128 stands for zero in the data rows.
Each row of this table is followed by its label. One hidden rule gives the labels. It looks at one to three of the table's principal directions, none of them among the few with the most spread.
[135 150 116 138 153 123 145 134 152 134 142  99 179 129 137 120 123 125
 109 152 195 137  95 135  90 105 143 125 129  85 145 147] D
[119 134 117 152 144 123 127 106 141 124 147 104 171  88 133 119  97 161
 118 153 179 123  80 147 103 143 168 140 101 126 124 127] B
[127  97 161 108 126 136 130 150 123 126 108 153 126 121 140 135 157 120
 152 122 106 125 142 122 127 117 131 105 131 142 102 122] D
[171 154 110 158 131 120 105 113 141 112 133  84 145 130 136 118 101 122
  97 128 141 132 111 102 115  75 132 133 120 109 180 152] D
[140 118 152 248 199 135 114 115 150 136 108 126 175 110 173 128 120 206
 104 151 174  95 104 167  75 167 155 141  89 119 125 100] C
[107  58 184  19 228  84 117 169 136 142 101 109 193 103 150 159 131 200
 133 130 204  74 110 100  49 171 173 108  64 116  81 117] D
[126 143 143 141  95 141 163 156 123 123 114 163 114 144 129 113 165  60
 141 131 105 160 139 141 152  76 102 104 184 108 137 134] D
[123 164  98 182 114 135 137 106 132 133 151 123 122 156 120 113 116 118
 101 138 134 138 124 152 138 135 107 150 146 112 150 131] C
[126 196 109 191 129 161 155 133 123 151 143 139  97 146 122 113 139 111
 123 179 122 154 141 196 132 172 120 138 158  87 143 108] D
[107 163  83  93  91 138 158 108 133 110 171 113 139 121  95 127 108  93
 126 151 165 146  94 149 147 126 152 145 139 124 139 163] C
[117  99  94  97 158  91  92  94 146 136 149  90 141 122 110 146  81 195
 114 108 165  91 121  95 114 169 135 157  82 139 117 142] C
[144  85 176 119 132 104 101 144 110 114  86 143 116 137 149 126 137 126
 123  83  79 112 148  78 133  84 103 109 126 149 136 114] D
[153 151 135 114  73 149 122 131 109 105 122 131  93 133 122 114 140  66
 135 122  67 157 140 119 160  66 119 111 153 136 152 137] D
[129 162 116 133 139 160 151 138 132 139 127 138 114 115 122 144 149 128
 150 171 142 135 138 188 127 178 150 132 129 111 114 127] A
[ 99  92 115 113 122 119 153 133 152 143 154 137 171 129 128 129 139 127
 139 128 168 131 115 114 115 123 122 122 140 129  90 146] B
[115 118 127 107 134 127 179 159 159 121 147 132 191 153 134 129 153  81
 124 142 198 139 100 113  98  69 135 107 161  91 136 176] C
[115 137 154 141 120 124 142 138 113 124 104 154 112 149 127 112 144 103
 123 112 112 138 131 145 143 105 104 118 158 114 138 112] B
[119 118 124 129 131 137 133 120 142 128 136 128 147 112 126 133 129 142
 140 137 153 126 114 142 118 135 149 128 119 131 108 136] B
[123 145 121 151 119 154 140 122 116 116 149 136 121 117 130 131 118 126
 129 154 118 129 118 146 134 163 156 141 120 152 137 120] A
[132 154 126 110 101 163 154 144 119 116 143 137 121 118 125 129 144  83
 147 160 117 152 124 147 136 122 154 117 143 131 134 137] D
[110 114 121  87  75 155 167 142 139 119 149 153 142 131 117 131 166  65
 157 139 129 153 127 135 146  89 128 108 163 135  96 164] B
[106  91 114  42 115  89  83 103 117 135 152 105 101 126  92 127  89 157
 133  91 102 114 137  71 142 141 118 135 106 153 108 126] B
[168 219  88 202  52 173 167 136 118 135 127 144  79 164 125 106 164  32
 129 135  74 198 158 163 185  78  73 129 204 107 179 133] A
[141 156 118 190 118 159 146 142 131 143 142 142 117 144 144 119 150 101
 120 171 106 144 150 161 127 143 109 128 152 108 130 124] D
[120 121 140 142 133 134 145 143 132 118 128 146 138 121 136 128 139 112
 128 156 133 122 126 146 123 127 136 121 136 117 120 137] A
[131 106 135 104 126 129 121 119 131 103 121 125 142  98 128 143 120 138
 142 118 138 115 111 116 130 116 162 126 105 156 122 143] A
[113 111 151 122 140 131 139 137 122 108 120 146 139 104 135 136 130 131
 133 150 137 110 115 148 123 144 157 125 115 138 114 128] A
[120 166 123 134  87 184 199 169 133 146 134 175 117 147 126 127 200  47
 168 168 121 179 150 187 146 119 114 102 195 100 106 138] D
[113 164  90 156 143 131 175 141 156 158 155 125 157 143 125 123 140 114
 118 173 192 145 120 170 110 153 115 137 157  72 124 145] C
[106 102 153 112 150 127 126 138 119 128 128 147 121 136 129 135 131 146
 133 130 121 109 136 125 117 158 137 123 120 136 113 114] C
[113 175  86 168 111 156 169 123 142 140 180 125 144 150 119 115 129  96
 112 178 162 153 112 170 122 147 128 142 157  97 137 144] B
[148 120 117 151 112 126 107 113 138 127 125 121 120 152 130 127 129 123
 116 101 107 126 145 105 138  94  98 132 135 131 138 143] C
[114  78 132  62 161  74  75 113 116 134 123 110 100 137 108 145  87 191
 121  76 110  84 150  61 129 163 115 142  89 154 124 115] A
[152  94 131  84 148 100  59 108 108 130 114  93 105 101 133 148  91 195
 120 100  87  88 151  82 126 176 131 147  58 177 115 105] D
[119 145 108  84 111 109 118 114 116 128 129 117  93 128  95 126 106 126
 135 102 116 138 132 116 158 128 119 136 134 130 142 127] D
[152 180 107 127  54 157 147 130 116 118 139 128  96 150 113 107 145  42
 136 120  83 184 136 123 170  57 104 116 180 123 167 144] D
[141 126 128 208 146 128 124 132 139 156 122 137 130 162 153 119 141 145
 110 120 118 128 151 123 116 134  86 132 142 115 133 109] B
[120 103 144  87 135 123  76 113 105 144 131 122  80 127 114 129 111 174
 139 112  70 110 158 109 130 178 126 130  96 155 101  91] D
[128 128 121 109 120 106  99 115 110 131 122 124  79 151 108 126 109 135
 119  93  85 121 156 101 155 134  95 138 130 136 144 117] A
[121 137 122 117  81 135 147 130 120 100 130 150 106 123 111 123 134  71
 140 133 102 143 130 135 168  90 124 121 160 133 137 152] A
[144 125 137 204 184 143 149 145 162 134 123 125 196 118 172 137 143 155
 112 171 196 111 105 157  72 139 155 127 111 101 126 137] A
[136 122 122 141 114 135 108 122 123 135 141 129 103 147 128 125 127 125
 121 128  85 125 156 113 136 136 106 132 130 137 126 124] B
[149  90 139 104 133 123 102 123 137 103 118 115 145 114 138 146 122 139
 131 109 126 105 126  86 119  94 148 121 100 154 129 153] A
[125 151 122 130 135 138 169 146 143 123 134 127 166 132 133 128 144  97
 122 156 182 140 102 155 111 108 142 122 145  95 138 152] A
[ 91 122 131  96 110 120 166 135 118 100 145 147 149 126 117 126 121  94
 123 134 152 127  96 128 139 118 145 129 142 140 134 144] C
[110 146 135 215 143 158 160 129 142 150 141 150 156 136 146 109 148 137
 128 159 160 146 109 181 102 148 135 125 149 105 115 104] B
[165 179 110 222  60 168 125 110 119 137 109 150  68 155 127 104 157  81
 138 102  50 179 165 154 184  82  72 127 182 132 154 113] B
[110 107 155  77 133 133 155 161 126 120 120 152 140 116 130 139 155 105
 152 146 139 126 127 137 121 126 148 105 135 124 103 137] A
[133 129  83  65 114  76  97 102 130 135 149  77 121 143  98 123  81 135
 104  84 136 127 127  64 142 105  96 147 120 125 152 149] D
[107  76 143  45  85 125 124 127 116 104 128 147 124  91 114 140 133 112
 166 107 100 124 125 101 156 112 149 113 117 182  84 141] B
[124  99 139 102 186 110 121 135 150 126 141  97 193  97 145 138 107 175
 120 154 199 100  89 113  67 143 180 124  83 116 116 138] D
[150 147  79 130 131 106  78  78 130 133 135  78 104 117 106 136  75 181
 109 104 126 113 131 113 143 159 123 167  88 142 148 129] A
[122  97 120 126 141  98  82  95 122 123 132 113 111 118 118 134  84 183
 113 103 110  93 134  97 135 162 125 152  90 159 124 118] C
[ 96 102 124  82 129 128 136 125 128 121 156 133 141 109 116 141 118 140
 138 150 145 110 116 131 122 169 158 133 108 148  95 138] C
[144 146 125 183 106 127 108 116 112 151 102 143  73 146 128 113 134 134
 132  89  65 147 166 127 165 129  74 134 150 138 138  90] B
[149 120 131 229 135 132  92  94 133 126 114 129 119 136 146 121 113 170
 110 101 102 113 135 124 131 125 113 144 115 149 143 109] C
[125  76 168 113 166 115 113 148 131 130  94 149 128 130 143 147 148 157
 140 113 120  95 152 113 112 137 126 113 113 134 101 121] A
[124 124 137 153 139 158 138 136 126 132 138 146 128 129 141 139 143 138
 135 157 121 120 137 150 115 172 146 130 119 141 113 117] C
[130 155  89 155 104 121 148 116 141 128 151 113 147 144 123 116 118 100
 102 132 154 144 113 130 138 104 105 144 149 111 150 152] C
[117 131 109 125  87 106 130 114 118 121 132 135 104 142 108 115 114 102
 123  91 104 141 132 103 170  97  92 136 156 140 146 133] C
[113  61 178  98 176  99 117 156 127 125  98 150 144 131 148 145 139 160
 130 110 131  86 141  95 102 136 129 111 108 137 103 120] C
[ 82  77 168  36 207  95 148 160 136 120 130 122 202  92 137 151 119 173
 129 162 223  82  81 130  62 174 195 116  79 115  88 134] A
[116 126 141 152 158 128 122 125 122 138 137 126 138 133 139 122 117 160
 109 145 136 113 120 142 103 171 136 137 109 126 123 102] B
[134 166  87 149 161 145 159 142 158 162 152 113 149 122 129 140 137 141
 136 182 188 140 128 166  99 178 143 136 130  84 122 140] A
[135  99 151 111 173 121 111 135 134 123 118 112 164 104 150 144 122 169
 120 144 156  95 116 124  87 152 161 127  81 134 111 127] A
[114 119 118  99  66 139 130 112 114 110 142 145 100 129 106 124 130  90
 143 109  84 142 135 119 173 106 118 128 146 163 117 140] C
[113  91 167 104 165 141  95 104 123 108 108 130 133  65 127 150 112 205
 161 132 139  90 103 156 108 182 207 128  61 171  86 105] D
[106 118 116 112 113 114 147 134 132 126 154 135 137 151 118 120 125 100
 117 127 137 132 124 107 133 111 110 127 152 120 132 147] C
[137 144 115 147 150 132 117 105 140 127 148  91 165 107 134 124  99 163
 113 144 173 125  89 135  96 140 166 141  95 125 140 127] D
[114  65 165  33 232  65 107 158 139 135 119  89 194 117 145 152 101 202
 108 123 209  69 103  67  48 156 165 120  64 110 117 129] D
[151 162 129 254 110 158 137 122 131 143  99 159 102 141 148 111 157 119
 131 121  93 155 149 170 152 114  91 129 166 121 142 101] C
[111 108 122  66  84 109 127 124 116 117 135 135 108 134 104 124 123  96
 139  93 100 138 135  90 163  95 107 122 146 150 123 141] B
[146 191  78 178 114 136 136 109 135 135 138 112 105 141 113 123 115 115
 111 142 135 147 134 161 151 138 108 154 146 101 164 138] A
Here are more rows. What is the label of each one?
[129 156  89  81  73 111 116  92 116 105 130 111  85 123  80 123  96 101
 136  83 108 148 122 110 187  88 117 143 143 143 160 150] ~ A
[127  86 144 142 133 118  92 110 119 130 129 126 130 129 143 126 113 169
 116 104  98 104 134  96 120 147 121 136  97 168 111 105] ~ B
[141 145 116 197 116 175 150 132 141 132 143 145 136 119 147 131 152 114
 138 173 125 141 134 169 124 145 140 128 138 129 118 133] ~ C
[146  78 157 128 150 120  74 130 108 138 104 136  93 120 149 145 127 181
 132 110  59  91 176  96 127 178 114 130  85 173 100  92] ~ A
[113 149 133 164  90 182 149 119 120 124 124 174  86 114 113 126 158 108
 172 146  91 153 139 195 163 148 144 122 154 143 102 114] ~ C
[123 101 167 124 182 115 137 158 135 131 100 137 162 127 153 139 146 150
 123 137 163 103 123 132  88 136 140 114 114 109 116 122] ~ A
[ 93 117 126  52 103  99 151 138 120 119 140 135 131 132 101 119 122  91
 135 110 140 140 112 104 147  97 120 118 153 124 125 143] ~ B
[151 127 156 242 139 182 138 141 142 138 120 158 145 137 175 123 173 126
 127 170 110 131 143 173 100 132 129 114 137 120 112 113] ~ B
[133 160 104 136  47 150 117  99 107 126 145 133  71 150 101 104 128  80
 132 104  53 167 149 128 184  98  90 133 163 149 139 122] ~ B
[158 164 141 211  83 138  99 105  93 120  84 151  50 160 129 104 133 106
 114  78  28 147 167 138 189  95  67 137 160 146 170  89] ~ A
[126 155 118 159 121 151 150 133 130 134 133 143 116 143 127 127 145 109
 129 150 126 140 138 163 135 142 120 131 149 112 131 128] ~ A
[123 117 147  80 126 121 147 162 125 135 122 136 139 136 133 125 153  96
 137 130 130 140 133 113 119 103 118 104 146 113 117 131] ~ D
[161 139 136 224 117 142 108 107 119 107 101 138 111 113 151 122 119 139
 120 113  87 126 130 134 149 114 126 139 122 159 158 109] ~ A
[118 158  71 116  63 130 149 110 134 125 172 123 109 157  92 114 118  70
 125 120 120 162 130 115 170  91  96 139 174 121 149 165] ~ C
[132 136  92 129 107  94 111  95 132 120 140  97 131 124 111 117  86 132
 105  98 138 130 110  97 148 101 111 149 125 134 154 143] ~ C
[121 126 115 136  96 122  94  89 110 118 129 131  77 126 103 123 101 143
 127  99  74 122 144 126 171 142 111 148 122 161 128 116] ~ C
[107 134 100  73 115 105 166 141 144 128 152 118 159 143 108 125 127  87
 123 128 181 144 107 110 129  92 118 124 158  98 137 168] ~ C
[120 116 146 107 204 117 134 151 148 149 128 110 175 123 143 141 130 175
 124 156 199 105 111 136  63 165 161 120  99  91 114 124] ~ D
[114 157 119 181 100 156 163 135 128 132 138 164 108 136 124 114 151  87
 135 165 111 151 139 182 151 136 112 126 171 108 121 127] ~ C
[108  97 142 151 117 148 149 135 134 128 129 167 138 123 138 134 154 124
 150 133 123 127 132 141 132 138 132 119 139 150  93 125] ~ C
[128 134 134 126 124 153 165 156 138 124 127 147 147 102 138 134 159  95
 152 174 146 141 122 164 121 124 152 110 143 112 107 144] ~ A
[127  90 146 158 167 137 112 122 146 129 122 134 154 101 147 144 128 183
 140 141 149  99 121 136  97 160 163 127  92 144  97 122] ~ C
[125 108 152 127 127 110 140 135 129 110 112 130 172 114 146 117 128 118
 121 107 154 130  91 108 119  77 136 116 130 136 136 130] ~ B
[112 156  98 103  68 113 146 115 106 104 155 128 103 147  97 109 103  67
 111 112 105 152 117 107 177  91 104 141 163 137 167 145] ~ C
[ 92 140 122 142  91 157 187 143 130 123 153 169 139 134 122 119 157  71
 140 165 138 152 117 174 145 129 128 121 172 120 108 141] ~ C
[111  94 105  65 101  81  90  98 122 125 141 112  98 140  92 126  90 140
 123  71 100 115 141  64 161 113  96 140 123 153 127 140] ~ C
[112 159 127 206 119 142 175 142 126 131 138 159 136 158 141 106 145  88
 104 158 135 146 122 167 132 126 103 132 173 101 147 120] ~ C
[150 162  97 166 110 140 135 117 137 118 136 117 125 123 126 126 120 108
 120 142 132 141 123 140 142 111 128 139 138 120 157 148] ~ A
[150 118 125 116 182  87  70 104 124 133 101  85 122 101 130 145  81 214
 110 102 139  86 129 106 112 174 138 154  63 140 138 108] ~ A
[150 141 116 158 116 140 107 117 119 123 129 126  91 133 128 132 120 127
 119 136  82 122 156 131 147 144 115 141 122 139 141 126] ~ A
[111  67 156  59 143  87 116 138 127 112 128 119 168 134 135 132 116 135
 113  95 147 100 110  63 106  94 131 116 108 145 121 141] ~ B
[118 148 151  98  89 151 165 164 106 119 110 170  93 115 119 120 169  58
 164 151  87 161 144 165 162 108 126  99 172 118 116 123] ~ D
[108 118 101  48 105  99 110 108 130 133 152 107 108 139  85 124 103 124
 134  98 127 132 130  91 147 112 113 131 134 125 122 148] ~ B
[103  78 157  83 126 116 131 135 127 107 121 151 139 139 123 136 136 120
 137 100 128 110 124  97 130 101 133 114 131 148 114 142] ~ C
[105  90 152 122 141 131 169 166 140 135 133 158 177 128 153 132 162 112
 140 146 159 127 118 122 102 124 134 106 142 126  97 133] ~ B
[104  98 140  88 180  71 114 129 126 140 120 107 158 132 129 129 100 179
  99 106 173  94 111 102  98 155 120 139  98 117 121 114] ~ B
A new table starts here. A hidden rule labels the rows of this table. It goes by one to three of the table's principal directions, not those with the most spread.
[128 134 128 142 125 118 145 132 119 133 117 130 128 141 128 125 135 122
 123 127 138 119 134 112 136 129 117 130 122 127 124 130] tq
[115 149  83 148  92 192   0  73 179  52 163 148 174  29 104 151 138  97
 131 222 145  90  59 217 124 119 157 124  99 229 140 112] gm
[107 135 131 135 128 163 126 124 125 104 134 140 127 132 128 122 134 123
 113 169 119  77 100 122 139 136 131 146 117 153 128 136] gr
[121 145 114 126 130 130 118 122 130 121 134 137 151 115 131 122 139 128
 113 142 142 128  95 133 122 123 142 139 120 136 128 131] qr
[143 112 145  89 116 118 145 135 122 126 129 123 134 134 142 113 112 143
 134 112 126 129 127 114 138 122 135 136 140  99 102 121] rj
[124 129 127 165 183 125 140 124 117 160 132 137 112 129 127 166 184 155
 115 152 124 146 138 136 112 132 131 130 147 131 146 134] gr
[140 109 140 109 128 123 130 137 132 138 127 113 114 130 130 127 113 141
 140 105 109 142 151 120 124 124 124 117 143 110 126 124] gr
[113 124 138 117 148  91 211 160  97 167 108 114  92 207 148  97 113 125
 124  57 105 145 154  70 127 143 109 127 140  68 136 138] qr
[140 102 147 142 109 151  84 125 150 133 141 116 103 111  88 145  79 119
 159 121 121 142 188 159 117 127 127 103 119 147 155 149] qr
[114 136 129 177 170  68 230 161  91 195  89 107  75 226 134 118 142 111
 119  48 130 172 191  74 113 150  92 125 133  80 161 144] tq
[128 113 150  92 112 128 172 150 113 118 113 122 103 166 148 110  88 121
 147  90  91 106 145 103 160 146 101 120 138  98 105 111] tq
[115 150 125 129 159 111 166 137 102 151 125 150 140 147 142 127 152 141
 107 124 137 141 107 111 128 132 134 140 130 102 125 139] qr
[148  95 147 110 146  90 172 155 126 167 112  86  78 171 136 126  99 138
 155  41  98 191 200 115 110 135 108 108 159  78 141 116] gq
[113 166  99 142 157 123 147 112 111 109 124 157 170 117 160 135 210 138
  86 187 154 101  46 127 140 129 139 164 130 146 102 106] gq
[108 140 135 130 109 164 124 134 127 102 126 138 127 134 121 112 105 111
 119 152 117  75 113 114 146 137 118 136 104 151 128 141] gm
[171 116 178  87 122 109 151 154 109 155 122 144 143 117 123 142  82 161
 150  95 144 168 176 129 152 122 123 120 133  78  92 136] gm
[ 99 118 107 110 117 116 167 137 123 117 112 103  89 186 160  89 120 101
 134  81  72  98 118  82 136 145 101 110 144 106 131 103] qr
[139  98 154 110 152 100 179 154 113 173 120 106  86 174 136 125 111 151
 142  66  99 167 184  97 117 133 117 117 157  72 135 134] gr
[148 126 120 102 142  98 117 120 133 144 141 125 161 101 138 128 147 156
 121 120 156 181 108 142 102 106 163 140 144 104 119 125] gr
[113 167  99 143 161  84 176 132 103 152 114 138 156 153 153 111 183 131
  87 119 164 151  82  98 114 124 137 155 126 105 127 130] gm
[141  95 166  72  73 208  49 105 149  64 169 161 152  58 113 141  75 145
 156 206 104  50 103 169 172 121 152 124 122 161  86 129] qr
[125 117 129 113 108 128 133 140 136 121 118 107 103 148 130 111  88 108
 148  85  99 129 152 120 131 136 108 108 129 120 135 118] gm
[120  69 149  93  68 181  88 130 164  84 139  86  64 143 113 102  38  97
 179 101  48  72 174 125 139 140 106  91 134 146 142 119] rj
[159 114 155 126 136 121 125 126 126 144 136 133 139 108 116 152 128 154
 135 137 158 158 155 150 126 118 144 139 133 119 115 137] rj
[125 155 114 153 129 149  88 104 135 109 144 151 176  82 115 136 167 132
  97 201 177 106  76 149 121 113 159 160 104 173 126 144] tq
[120 124 108 166 142 100 149 131 126 155 109 109  87 164 127 136 142 107
 140  87 109 149 169 118 118 140  97  97 139 122 156 118] gq
[115 126 136 120 130 144 130 125 123 123 142 139 128 135 127 120 118 130
 122 142 125 112 113 127 129 131 145 140 124 126 130 144] qr
[141 136 131 141 120 120 102 131 139 147 131 126 140 108  97 132  98 121
 134 110 160 171 159 147 108 117 137 121 108 131 148 155] gm
[131 122 130  85  89 163  82 111 143  81 149 144 164  83 134 116 112 134
 131 174 125  80  78 140 149 116 150 136 123 146  95 119] tq
[174 146 133 182 151  75 118 125 121 188 119 141 165  90  92 176 159 147
 125 124 218 219 182 160 105 105 137 127 114 123 135 153] tq
[107 162 118 198 180  66 232 162  83 199  81 121  94 218 132 122 172 113
  97  71 147 161 171  62 115 146  86 131 121  92 160 151] tq
[ 97 122 114  90 115 153 133 124 127  90 133 134 110 145 159 109 116 114
 138 127  66  76  86 119 154 146 118 113 143 124 116 100] qr
[133 123 128  92  88 169  74 109 148  72 146 144 157  77 131 130 108 126
 141 174 118  82  87 159 155 123 137 126 122 159  97 107] tq
[107  90 142  63  84 149 173 134 121  73 125 105  98 187 173  67  97 112
 135 116  67  34  92  71 167 143 118 145 146 108  89  97] rj
[128 126 125  97 116 135 114 122 134 109 139 132 146 112 139 116 123 135
 127 138 124 117  96 130 133 121 143 134 131 125 112 120] qr
[114 134  90 106 101 156  58  85 152  77 161 145 178  70 140 115 162 128
 111 200 137  80  33 148 126 106 172 142 126 167 110 116] gr
[177 140 144 135 136  72 129 132 111 185 124 154 176  93 109 160 135 158
 132 109 204 212 166 146 124 103 144 123 122  89 109 149] gm
[165 112 150 116 152 101 134 135 127 161 131 121 135 111 124 152 131 165
 136 109 151 192 164 145 111 115 143 133 147  99 121 130] gq
[106 162  99 176 150 155  91 102 130 115 138 163 152  91 119 159 185 125
 104 202 143 101  82 157 129 130 136 132 113 180 141 132] gr
[116 110 143 130 120 131 171 161 131 129 100  82  60 193 127 103  76  97
 147  61  76 120 188  95 127 153  81 112 129 120 154 121] rj
[142 116 116 117 128 120  96 119 153 129 139 103 132 104 124 127 126 134
 135 114 132 166 131 150  97 114 146 126 138 132 141 120] gq
[110 110 128  87  94 159 125 124 136  79 134 118 116 141 149  96 103 113
 136 135  84  65  93 112 150 136 125 131 134 135 110 107] rj
[125 118 127 102  98 171  74 110 151  84 151 132 146  88 123 121 112 128
 132 173 118  85  92 148 135 119 148 134 122 160 117 124] rj
[127 160  94 117 147 106 119 105 125 120 143 147 200  93 155 115 203 154
  79 178 184 136  30 127 109 101 178 176 129 130 104 123] rj
[125 138 122 180 146 107 148 139 124 160 108 112 103 155 110 136 136 112
 124 102 141 156 174 118 109 134 106 120 118 133 161 143] tq
[129 119 132 120 106 166  81 108 144  92 148 141 138  91 118 142 115 125
 141 171 123  97 112 165 142 128 140 126 123 160 119 122] gr
[133 159 108 154 128 147  68  90 137 102 152 170 196  54 115 157 180 137
 103 222 191 115  65 179 129 110 167 155 106 180 114 134] rj
[104 133 105 140 129 130 129 119 131 121 130 122 120 146 134 111 143 111
 118 131 119 110 104 117 119 132 131 131 126 138 143 129] qr
[119 157  87 128 138 115 119 103 128 104 135 142 179 102 156 122 196 133
  94 173 161 120  41 137 122 116 156 160 130 145 109 105] rj
[146 125 143 104 116 175  51  99 153  94 171 149 185  46 107 141 128 160
 115 212 168 115  80 178 117 101 188 165 115 167 112 147] gq
[153 118 138 161 142  95 130 135 134 173 121 104 114 134  99 143 119 130
 137  90 163 197 195 140  94 119 130 124 125 118 157 150] rj
[126 144 142 193 180 111 182 146  99 175 104 136 102 163 117 161 173 139
 109 132 142 143 173 109 125 142 101 134 126 126 147 146] gq
[129 100 142 120 131 126 143 136 129 141 127 108  91 155 129 124 109 131
 144  98  98 133 163 115 122 134 120 116 145 109 138 129] gr
[135 129 140  93 101 132 129 140 123 118 123 138 139 123 133 115  94 128
 138 116 116 111 126 112 153 127 116 115 123 111 103 125] gm
[141 107 155 125 118 133 131 137 132 135 128 116 106 138 110 131  84 124
 150 104 125 141 177 137 128 133 122 122 125 122 135 139] tq
[110 175  93 156 134  81 155 126 107 155 118 148 165 148 130 106 152 105
  98 109 186 158  96 110 115 122 140 140 102 111 138 151] gm
[154 119 149  70 101 158  76 107 136  93 162 163 193  53 132 134 125 169
 126 196 152 100  73 154 151 102 174 150 129 133  74 128] gr
[130 122 136 129 135 124 144 137 125 136 121 118 115 142 131 127 129 133
 127 117 120 129 143 115 126 130 120 129 134 120 130 128] gq
Here are more rows. What is the label of each one?
[134 122 138 156 134 118 132 139 125 160 118 124  99 141 105 146 107 120
 148  96 121 156 190 130 124 135 105  97 125 120 152 143]: qr
[127 124 134 110 115 151 114 126 132 104 132 135 129 114 132 132 116 129
 136 145 107 100 117 135 147 133 122 122 130 138 113 115]: gr
[ 96 143 114 132 145 116 183 138 102 133 113 137 107 181 155 113 141 111
 120 105 100 109 111  98 144 151 106 124 134 106 129 118]: qr
[145 108 166  92 111 147 122 142 126 127 133 136 121 117 119 135  76 143
 153 118 107 123 160 132 150 129 121 113 131 110 110 134]: qr
[139  84 165  82  78 212  53 119 164  65 154 125 107  77 108 143  53 129
 175 166  67  67 146 172 159 134 122 103 129 169 113 113]: gr
[ 94 186  94 191 170 105 169 119  88 152 115 177 155 149 139 141 211 119
  82 169 167 112  77 109 138 138 125 144 111 135 132 142]: qr
[138 127 116 154 150  89 146 132 124 163 113 112 113 143 128 141 153 131
 131  95 136 173 161 123 110 126 115 113 141 112 143 122]: gq
[162  80 159 111 115 138  88 133 159 141 141  90  98 107  98 140  73 143
 166  95 112 171 202 154 101 116 134 107 140 124 148 137]: gq
[141 130 138 120 152  84 174 145 103 175 119 133 133 151 138 127 139 151
 121  91 144 172 146 101 123 122 130 129 140  76 120 139]: qr
[146 135 119 145 147  70 150 127 115 175 124 127 145 136 126 133 151 137
 122  94 179 198 147 128 104 114 145 132 132  94 133 140]: tq
[115 122 137 135 138 154 128 128 125 122 133 135 109 134 126 138 131 131
 129 149 103 100 130 128 136 139 122 126 132 139 134 131]: gr
[144 135 133 115 153  94 155 143 118 161 122 124 142 132 136 127 136 151
 118  97 149 181 135 119 111 119 137 139 136  93 124 133]: qr
[127 131 118 133  99 146  93 108 135  99 135 145 147 100 124 134 135 116
 132 168 135  88 104 141 149 124 129 121 118 157 113 120]: tq
[ 89 148  96 205 150 113 178 131 114 138  97 113  76 198 130 128 160  75
 119 105 115 114 149 111 125 161  85 119 118 150 170 121]: rj
[111 147 109 170 115 178  51  98 145 102 147 165 143  72  96 164 137 110
 133 200 129  88 110 176 140 130 130 104 102 193 145 140]: qr
[133 110 154  97  95 151 123 140 131 110 127 126 111 132 122 120  67 118
 156 111  98 104 154 126 154 137 110 110 124 122 115 125]: gm
[ 93 173  63 143  84 175  28  67 155  47 161 174 206  48 127 122 170  91
 102 240 165  52   0 178 141 114 168 142  90 215 117 118]: gm
[131 151 119  94  85 142  93 120 136  88 135 150 182  87 131 108 105 117
 124 152 151 103  75 139 149 117 141 135 104 142  97 123]: gm
[105 120 128 178 156 122 168 149 121 162 107  99  55 193 115 131 120 104
 136  80  89 139 194 104 110 153  89 106 131 126 180 141]: gr
[157 111 170  68 116 128 146 149 115 132 128 140 141 118 139 127  92 163
 142 113 117 130 141 114 156 122 126 127 141  85  84 124]: qr
[143 128 128 140 174  68 180 141 113 184 118 108 122 161 137 130 157 148
 115  77 160 210 155 117  91 122 140 146 147  83 143 135]: gq
[ 99 129 124 122 115 167 118 122 130  93 135 140 111 135 132 124 108 105
 136 146  89  78 107 137 150 148 118 119 123 150 131 120]: qr
[157  84 171  75 117 156  96 136 144 128 149 120 117  97 117 138  79 167
 156 126  95 133 163 138 130 116 140 115 148 110 114 134]: gr
[144 122 157 129 129 132 127 140 121 150 129 142 122 120 107 149  96 140
 144 118 131 148 173 138 136 130 121 112 123 115 128 148]: qr
[136  71 185  76  89 175 115 156 145 118 135 102  62 146 105 118   7 123
 186  75  47 109 213 125 145 144 101  86 135 109 137 138]: qr
[127 154  89 161 138 102 102 110 137 144 131 131 164 102 120 130 177 126
 102 145 175 158  98 135  96 107 150 135 116 144 144 138]: tq
[115 116 129 113  94 175  90 110 143  78 145 135 128 109 127 120 111 114
 136 172 106  63  98 142 149 132 134 130 121 164 117 120]: rj
[113 163  92 141 116 126 111 106 129  98 129 148 173 107 138 118 164 107
 104 167 163 105  61 139 135 124 141 147 109 158 117 117]: tq
[139 146 121 148 158 111 121 123 122 155 131 145 154 101 122 155 167 151
 113 145 160 166 123 143 114 116 141 132 129 126 130 137]: gr
